In the data rows, 128 means zero.
Some points, one per row:
[103 120 115 124 156 107 142 124 160 127 157 157 126 163 109 148 156  98 127 116  73 141 152  98  85 103 153 126 116 160  96 122 164]
[126 118 126 120 141 106 166 137 125 147 140 118 109 141 131 118 145 115 135 101 111 142 117 115 136 118 163 126 133 147 114 153 139]
[125 141 137 131 142 122 131 120 122 137  95 134 129 109 120 136 124 129 132 110 154 146 106 146 157 124 129 127 131 117 142 133 118]
[119 116 126 112 122 117 142 138 117 139 140 133 143 140 127 113 120 128 109 125 131 138 140 120 114 116 135  98 123 150 125 117 146]
[118 139  59  86  94 107  36  74 166 115  95  76 110 124 173 143 161 129 130 134 103 148  38 111 159 159 112 154 146 139 114 160 209]
[105 108 141  96 130 121 133 111 105 133 130 160 134 140 141 116 176 134 116 134 113 108 111  76 103 114 138 114 112 131  99 122 126]
[129 121 106 105 131 120  98 162 101 106 163  99 113 139 133 101 104 123 134 153 123 119 143 145 136 156 109 149 130 128 140 124 149]
[108  86 122 155 148 123 142 110 151 170 132 129 153 136 102 126 123 108 119  61  70 117 114 152 103 123 149  75 127 153  63 145 174]
[174 173 103 209 135 145 140 106 201  83 118 126 175  95 174 134 134 163 131 156 105 237 159 176 183 175 100 172 133  75 203 129  81]
[171 169 112 144 151 125 126 127 119 184 131  78 114  77 123 137 127 137 124 141 172 116 117 183 164 183 129 160 125 121 173 124 117]
[129 144 127 115 124 113 101 149 113 133 135 145 123 158 134 133 121 136 134 142 142 110 129 140 132 164  99 150 140  76 146 103 127]
[104 107 132 128  99 157 115 107 108 138 149 129 168 137 115 105 116 115 152 117 109 150 131  87  92 103 154 102 136 113 100 167 123]
[142 109 126 104 148  64 174 144 117 125 137 112 100 148 100 138 130  86 127 110 111 141 152 124 107 111 167  89 137 155 114 155 125]
[118 127 147 112 130 128 143 121  94 143 122 148 127 129 138 120 148 137 121 119 160 102 119 100 129 124 131 122 120 138 125 125 121]
Here are 16 more points, each followed by its number:
[154 141 131 116 140 122 134 152 107 110 111 122  96 105 128 130 150 141 103 141 122 127 105 133 120 173 120 156 123 111 141 130  86] 0
[112 126 142 122 129 139 141 131 116 107 157 121 141 133 110 130 108 141 158 152 150 113 160 139 116 136 118 118 135 137  96 138 117] 1
[ 20 159 134   0 204 255   0  11 157 224  29 255 204 136  51 115 149 137  89  61 157   0 120 129  54   0  92  16  22  96 118 105 167] 2
[ 94  86 105  99 108 138 107 126 107 117 148 126 145 136 121 118 144 131 136  94 104 115 107 137 132 118 106 110 105 137  91 133 162] 3
[143 149 113 141 125 116 134 137 126 150 120 141 129 134 125 137 139 137 132 111 127 135 129 126 153 138 128 139 116 122 140 111 100] 4
[124 109 122 124 115 127 114 120 119 118 140 122 129 121 132 133 134 125 137 118 115 126 113 144 125 131 117 124 128 139 113 124 150] 5
[107 141 139 122  88 102 112 112 185  82 128  97 139  99 167 112 122 153 105 193 208 149 144  79 155 153  99 142 156 148 166  95 119] 6
[ 95 102 138 112 126 159 132 115 109 132 165 157 163 119 121 105 131 100 143  92  86 140 117 102  94  83 146  75 126 122  90 150 111] 7
[132 130 135 131 116 121 121 135 129 135 127 135 114 125 125 139 130 120 135 128 146 111 127 116 145 140 118 152 117 107 139 112 117] 8
[132 112 127 128 124 134 133 136 117 142 130 125 132 137 138 119 126 124 121 126 125 125 120 125 132 135 125 118 134 129 134 121 138] 9
[165 153 155 144 167 128 154 138 143 117 121 126 108 116 129 126 134 120  88 158 118 132 143 154 113 130 115 160 139 111 149 123  93] 10
[124 133 127  96 120 119 113 175 103  96 127 106 116 135 107 141 101 124 151 161 132 109 150 153 140 149  96 146 125  96 147 123 132] 11
[107 106 125 138 103 145 119 105 115 144 145 147 161 125 131 125 133 118 150 111 113 134 141 111 108  88 137 107 131 121  99 157 117] 12
[137 109 129 127 142 127 139 115 106 125 100 126 140 148 108 151 134 127 107 121 139 115 134 104 118 125 149 100 124 153 129 121 130] 13
[141  95 142 130 116 115 159 111  99 104 113 122 131 129 144 128 142 142 133 111 118 116 102 107 131 123 105 112 124 151  80 150  86] 14
[149 147 148 144 154 134 149 151 113 133 128 127 114 108 136 135 128 141  91 161 124 133 145 154 108 144 120 142 135 135 137 120 110] 15
Which two of these numbered points are nearest to each point below by angle, seen from the average point of the first points? Their numbers follow each, nearest first.
[137 156 119 127 164 126 112 140 129 138  74 146  83 105 123 131 150 137 102 138 115 123  76 147 135 141 131 191 138 138 137 128 139] > 0 10
[146  95 143 148  90 118  72  80 113 126 103 133 180 164 148 144  98 146  97 127  70 146 143 158  83 116 140  91 173 131  88 172 167] > 12 5
[144 143 161 114 124 124 113 122 124 117  97 114  84  94 107 129 109 109 162  97 177  84  80 157 161 103  89 171 109  88 152 137 118] > 8 11
[103  92  89 123 106 121 154 173 219  64 137  87 148  90 152  78 108 120 136 165 155 180 141 111 183 142 122 118 165 139 175  42 150] > 6 11
[147 116 120 140 138 143 147 163 120 157 123 124 120 123 122 109 115 103 117 115 119 143 120 133 134 151 133 127 152 119 165 100 138] > 9 15
[103  76 112 106 125 105 149 108 129 145 138 115 139 152  90 128 135 105 114  66  54 120 139 129  60 131 159  75  93 157  92 148 168] > 7 3
[100 146  99  94 127 128  72 110 133 166  58 164 134 200 120 156 166 147 129  85  95  67  74  92 126 126 129 132 130 113 106  92 122] > 2 13
[103 115 134 128 109 171 121 105 118 137 139 134 165 125 127 114 126 114 145 101 112 140 137 116 102  89 141 101 130 119  80 150 114] > 12 7
[147 117 147 126 126 146 140 138 100 143  95 133 127 153 125 135 109 117 113 132 131 124 123 129  98 144 133 123 142 117 146 118 130] > 9 13
[124 104 155 117 139 131 156 133 114 127 115 161 130 115 125  91 149 120 122 116 152 113  98 115 174 109 126 110 112 120 125  97 105] > 9 8
[107 112  85 129 117 105 146 168 215  69 150 106 139 111 126 101  99 120 138 173 137 153 156 110 138 135 136 134 137 132 155  79 155] > 6 11
[150 133 138 119 147 138 136 144 108 148 110 157 138 141 121 147 138 130 114  94 128 106 123 111 161 117 150 115  78 127 140 120 112] > 4 13
[121 142 110 117 137 127 119 144 124 121 111 130 131 149 130 130 125 136 128 146 107 120 125 136 115 139 116 130 141 122 118 107 141] > 11 15
[149 166 119 141  56 138  86 160  83 109 158 159 116 169 160 136 108 169 139 196 111 151 130 161 104 137 114 172 141  65 152 115  96] > 11 8
[145 109 143  97 130 121 122 123  93 109 151 122  77 135  89 136 116  69 189  98 121  87 151 129 132  73 135 118  87 112 114 164 112] > 7 12
